Rotation paths and how fast each direction turns (degrees a step):
Each turn is a multiple of 5 degrees from 10 to 175, or 0.
Each row of a path follows its step; steps can be skipped.

step 0: [  3  -7 -40   2  15 -20  -4  11  39   3  14   4  -1 -13 -23  -1   5   6
  -4  -1  14   1  -2  10  15  30  18   4   6 -28  17  -8   8 -20   1  17
 -14   1 -18   4   1   7  20  17   3 -26   1   8   2  12  18  12  23  -4
  -6 -30   4  -1   0  -1 -22  -3  -4 -31  -2  18  13  -2  -7  -2   8 -18
  -7   4  -2  20  -6]
step 4: [-14 -24   6   3  14 -19  23  19   3  -9  18  11  16  -7  36  -5   7   1
  -4  22   3 -28 -13  -4  15  11   6  -9  12   1  -6   3   7   3   3   2
  12  -3 -15   5   7  18  45   8  32 -10  -6  -9   0   7   2 -11 -13  18
  -9   9  19  42  -7  -5  -3   6  20   0  -8   0   0 -16 -18   2   2  -8
 -14   3  17  13   5]
step 6: [  1 -12  -4  -8 -20  -3  21 -33  26   1  11   2  -2   8  10   4   7  12
  -9 -11   7  -5 -15  20 -14   6   7 -19  21  -1  -3  -1  40 -11  17 -20
 -14  -5  -4 -23   2   6  16  16  12 -30  -1 -12 -12   4  -5  16  -7   5
  -6  -4 -11  28  -1  20  -6  -6  20   2  16   1 -15  -6  20   3 -28 -27
   7 -13  -7 -11  15]
step 7: [  1 -33  -1   9 -17  -5  21   6 -10 -23  15  -4   5   4  -2 -12  33 -10
   9   4  10  -9   3   7 -11   0  24  15  18  -4   2  27   8  10   7  -9
  -7  28 -18  -8  -4  15   7   0  17   5   7  -9   3  16  -8   4  28 -11
   2  -9  18  25  -3   2 -12   3  28   8  19  10  26  14  -9  33  -9 -18
 -23  -7  24   5   2]
step 15: [ 15  -9  -4   7   1 -15   5 -17  11  -9  21  -6  -6  19  -5 -10   5   0
 -23   0 -13 -31 -17  -6  29   0  27   7   7 -23 -16  -2  10 -25  -2  26
  -3  -1 -32  -5  16   9   4   6  16 -22   9  12   6   8  32  -9  -7   7
 -15 -19  -3   7 -12   6   0   7  15  15  -1  28  30 -12  10  -5   7  -7
 -22  11  11   4 -12]
step 20: [-30  16  -3   7  -2 -11   2  10  23 -10  35  33  18  10  -6 -26   4 -10
   6  18   3  16 -14   8  10  18 -10   6  36   4 -12  -9   2   3  18  15
  -4 -10  -8  25  33  -7  26   4   3  -1 -19   2  -8  11  -2   2   5   6
   5  14 -15   1 -19  14 -22  -3 -17 -14   5   6 -20 -13   5  -1 -12  -8
 -10 -15  11   0   5]
step 23: [ 10  -9 -10  -3  -7 -20   4  20  24 -19   5   8  17   0 -22 -20   3   8
  -3   1   0  -9 -36   7   0  -9  19 -19  17  -3  -7  39  13  -8  15   4
  22 -18   3  15   7  -5  25  14 -14   0  -6  -1   0  -4  15  21  19  -3
  11   7   1   8 -28   3  -7   2  19 -27   0  19  20 -19   7   4 -26  -7
   2  -7  14  17   7]
step 27: [ 16   3   1 -20  -8 -12 -12   4  -4 -10  23  23   4  20 -25 -12   0  -5
 -30  -3   2 -29  -8  -8  30  13  -2   2   4  -3  20   7   4   8 -18 -10
 -15   7 -19  26   6  32  40   7  10  11  -2 -16   9  -7  -3   5   4  19
   6 -13  35  16   5   1 -12 -13  10   4   5   0   1   0   6  13  12 -19
 -15   8  -2 -16  -2]
step 38: [-18 -16   3  12 -14 -22   6  -7   9 -16  27  18   1  -4 -17 -20  10  13
 -19   8   5  -6 -16   7   8  27   7  28  30 -12 -17   8   4  -7   1   6
 -15   4   0  12  33   7  29  20 -12   2   2  17  -4  26  17   3   5   6
  21   0  11   5  -7   7 -16  -4  21  -6 -11  -9   5   2 -10  -8  -6  -8
 -23  -9  12  15  31]
Directions:
[ 0 -4  1  0  6  0 -2 -5  7  4 -8 -3 -1  3  0 -4  7  3 -4  1 -2 -1  1 -2
  1 -3  2 -4  1 10  1  6 -3  4 -1  6  2  0 -1 -5  0 -1 -7  1  2 -2 -1 -2
 -4 -9 -1 -4  0  2  0  4  0 -4  1  0 -3 -3  4  4 -3  0 -2  0  4 -6  0 -7
 -2 -2  0  4  1] -> 160
[ 2  1 -2  3 -3 -3 -4  2  0  3 -6  0  3  5 -8  5 -1 -3 -7  1 -2 -3 -6 -1
  0 -4  1  3 -4  1 -6  0  1  4  3 -2 -1 -2 -1  0 -3  5 -5 -4 -2  4  5  2
 -3  0  2  4  0 -2  7 -5  4  2 -1  3  0  6  4  5 -6  7  1 -1 -6  5 -3  0
 -4  5  1  1 -1] -> 175
[-2 -4 -8  0 -4 -4  2  2  0 -3  4  3  2 -1  3  1  6 -1  3 -1 -1  6 -3  2
 -1  1  2  0  4  1  6 -5  3  2  4 -2  3  1 -1 -2 -1  0 -9  1 -5  0  3 -8
 -1  3 -5  0  1 -5  3 -4  4 -1  1  0  4  1 -4  2  1  3  2  3  2 -7  0 -4
  0  4 -7  4  7] -> 60
[-4 -5 -1 -5  2  2  4 -2  3 -3 -2  1  6 -1  4  0 -2 -2 -3  0 -1  1  7 -2
 -4 -4 -2  3  5  4  1  2  2  3  0 -7  1  0  4  0  2  8  5  1 -4 -1 -6  0
 -2 -4 -1  3  2  2  5  7  2  3 -2  0 -1 -1  7 -3  4  6  5  1  0  7 -2 -3
  7  3 -4 -2  3] -> 20
[ -4  -1  -2   1   5  -4   0   2  -2   5  -2   2   3  -5   4   3   0  -1
   4  -2  -2  -1   5   2  -5   4   4   1  -2   2   7  -1   1  -1   0   5
  -1  -2  -2 -10   0   2  -2  -6  -1  -1   7   6  -1   2   7  -3   3  -3
  -3   1   1   8   5   1  -2   2   0  -4   4   3  -4   7   2   6   0  -5
  -4   0   4   0  -4] -> 100
[-1 -9  4 -6 -3  0 -5  1 -2 -1 -1  0  4  0  1  0  3  4 -4  8  1  7  0 -4
 -3 -2  3 -2  2  3 -1 -9 -2  5  7  3  3  2  0  1 -1 -4  1 -3  3  2  4  0
  9  1  1 -3  3 -4  2 -1 -2  1 -5 -5 -2 -1  6 -4 -1 -4 -3  2 -2  0 -1  7
  1  1  4 -2  1] -> 120

step 0: [  3   0   1  15  12  17  13  35  -6 -11   3   6  -7  -7 -19  -3   4 -11
  25 -14   4  -3   4  27  14  -4  -2   4 -24  29 -17 -10 -14  18  15  -5
   8  19  23  -3 -26  -7  -5   2  21  -6  32  16 -28   9   1  12   7  -5
  -5   7  28  -9   3  -6  -7   4  16 -24   3  25  15  13   0   0  20  16
  14  -2  18 -11  -2]
step 3: [  3  -2  -4   1  10  29  15  -6 -15 -25  22   2  18 -21  -1  -3  -8  -5
  15  18 -27   6 -10  16   6 -25  19 -20  22   4   0  18 -25 -12  -1   3
  -4 -21   6  26   7  -1   8 -12   9  12  -3 -25  16  -7 -13  13  -4   0
  20  -4   6 -16  21   1 -25 -10  10  -2  -9 -12  29  -4 -21  -4 -12  18
   0 -19  25  11   0]
step 6: [-19   5   8 -18 -34   2  -2  -1  -3 -17  26   6  -5 -28 -24  -2 -11  15
   7  20 -16  -1  11  12 -16   0 -26   1 -18 -23  -8 -12   3   3 -38   2
  12 -12  -7  16  -9  -4  -1   5 -14  -9   6   8  -9  -8 -10 -38   4  -4
  -9 -24  10  25 -11   4 -27 -24  -4  -9  -6   8   8 -10   5  12  15  11
   9  -7   3   4  -8]
step 14: [  0  -4   8   3  19  21 -25  -7  40   5   8  -8   1  16  27  -4  -6  12
  -6  -3  -6 -19  -7  22   3   8 -22 -12   3  19  20  19  15   7   8  24
 -17  16   9   9  -5   2  31  -3 -25  -9  32  -9  -2  25  -9   8  16  22
  -7   5  -9   9  11   5   0  19  -8  -8 -11  32   4   2 -10  -4   0  -1
   0   3  -5   0  24]
step 23: [-11 -15   9  24 -24  13   6   2  21  21 -28   9  21   6 -20  13   6   7
 -33  21   3   8 -14  -7  12  -5  -2  -3 -16   8 -12 -21 -17 -15  20  12
 -10  13 -12   1  -7  11   4  20  19 -19   0  27   8  -3  -5 -12  19   7
 -17   8   1   4  -1 -10 -24  -2  -7  18  26   4   0  20   5   1   9 -21
 -15  -3  20   0 -19]
step 29: [  7  31 -23   2  -7 -11  13  -9  -9   6 -21   9   1   0 -62  13 -10  -5
   0 -10 -28  -1  -4   7 -12  31   0   6  -7  10 -12  -6   0   5 -10  -6
   2   1 -13 -13  -2  13 -14  11 -24   0  -5 -12  15   1 -39  -7  -9  -2
  31   7   4  -3  10  10   3   4   0 -11   7  -9  -3 -10 -11   7 -25 -19
 -10 -17   5  -2   3]
step 34: [-19   0 -10 -11  -9   5  21   9 -32  -6  -7 -10 -13 -22  -4 -15   4   1
  19  19   1  19  16   6 -10  14   7 -10  13   8  19  14   1 -15  -6 -11
 -33  14  -3  18  11 -17   3  -8  -8 -20 -27  21   0  -3 -26  -1 -27 -10
  -6  13   2 -10 -22   1  -2  15 -33  15   4 -18   2  13 -14  -9  17  11
 -13  16  -9 -20  -2]
step 39: [-16 -26 -12   9   6  -3  16  -6  -9 -35   7  23 -11 -15 -26  -9  -4 -26
 -13  20   0   3  -1  -1  14  -4 -14  -7 -13 -14   8 -33 -15  -3   9  23
   5   9  -5  23  -1 -30   1  11  -6   2  19   2  -1  24  22   2  10  18
 -16 -14  -3  12 -13 -10   9   7  -6  -5 -14   6  -5   1  24  -4  27   9
  -6  18  25  -6  -1]
step 43: [ -3 -10  -6 -13 -16 -34   0 -12 -18 -14   2 -16   8   4 -19   6   7  -2
  -7  -5   0  -8  -7   1   1   1 -42  -5  10 -15 -13   5  44   3 -11  27
  17 -12  -6   3   8 -17   4  -3  -2  27   3  -1  13   3   1  -8 -19  -8
  -8 -20  18 -14  28 -12   4  10   4 -20  -6   4  26  -6  12 -25  -3  14
 -11  14  10  -9 -24]
Directions:
[-3  3 -4 -1 -2  2  1 -3  2  4  2 -5 -9 -1  1 -1  3  2  2  7  2  1 -3 -1
 -2 -4  2 -1  2  4  0  5  0  8  3 -5  0 -6 -1  2 -1 -3  3  2  4 -5 -3 -7
  0 -7  1 -9 -2  1  0  1  0  2 -3 -3 -2 -7  1 -1  1 -4 -1  3  6 -2  3 -2
 -5 -2  4 -4  6] -> 25
[ 5  1  2 -3  6 -5  0 -5  7 -1 -3 -3 -3  1 -3 -1  1 -7 -2  0  0 -1 -5 -1
 -4  2  1 -7 -2  7  0 -5  0  3 -4  0 -1 -2  4  3 -3 -1  4  6  4  2  2  1
 -3  3  6  1 -3  3  0 -3  3 -1  6  0  0  6  2  2 -3  1  0  1  3  9 -4 -7
 -2  5 -1 -6 -3] -> 25
[ 2  7  0 -4  0  4 -2  4 -1 -2  8  4 -2 -1  2 -3  0  4  2  1  3 -1 -3  0
  4 -2  1 -2 -7  2 -1 -3 -2  2 -2  7 -9  0  3  8  2 -3  1  6  5  2  2 -2
  2 -2 -3  5  7  0 -3  2  2  1 -3  5  3 -4  3  2 -7  2 -3  4  0 -2 -5  3
  5  0  1 -1  4] -> 130
[-6 -1  0  2  1  3  1  5  4 -2  8  1  3  3  0 -1 -2  1  1  7 -2  3 -5  3
  5  6  1  1  2 -1  7  1 -5  4 -3 -3 -5 -1 -7  3 -8 -1 -8 -1  0  3  0 -6
 -3  1  5  2 -1  3 -5  1  4  3  4 -3 -2  3  2 -3  5  2 -3 -2 -6  1  3  1
  1  3 -4  0 -2] -> 130
[-8  3  5 -4  4  2  4 -1  1  0 -4  1  3  0 -1  6 -6  4 -1 -2  0  5  8  2
  3 -1  0 -4  3  4  0 -4 -6  1 -4  1  0  6 -1 -1  1 -6 -2  3 -4 -3 -6 -3
 -2  3 -7 -4  1 -1  0  2  2  1 -2 -4  2  0  8  5 -4  1 -2 -1  2  0  4 -7
 -3 -6 -1 -4 -2] -> 65
[-1  0  3 -4  1  3 -4 -2  0 -6 -2  2  2  4  5  3  2 -2  4 -7 -2 -1 -2 -7
  1  8 -1  7  5  2 -8 -2 -4 -1  4  0  5 -1 -5  4  2 -7 -3  3  5 -2  2 -3
  1 -1  1 -2 -4  5  0  2  3 -5  0  5  0  1 -3 -1  6  2 -2  5  2  2  1  3
  5 -6  4 -4 -2] -> 90
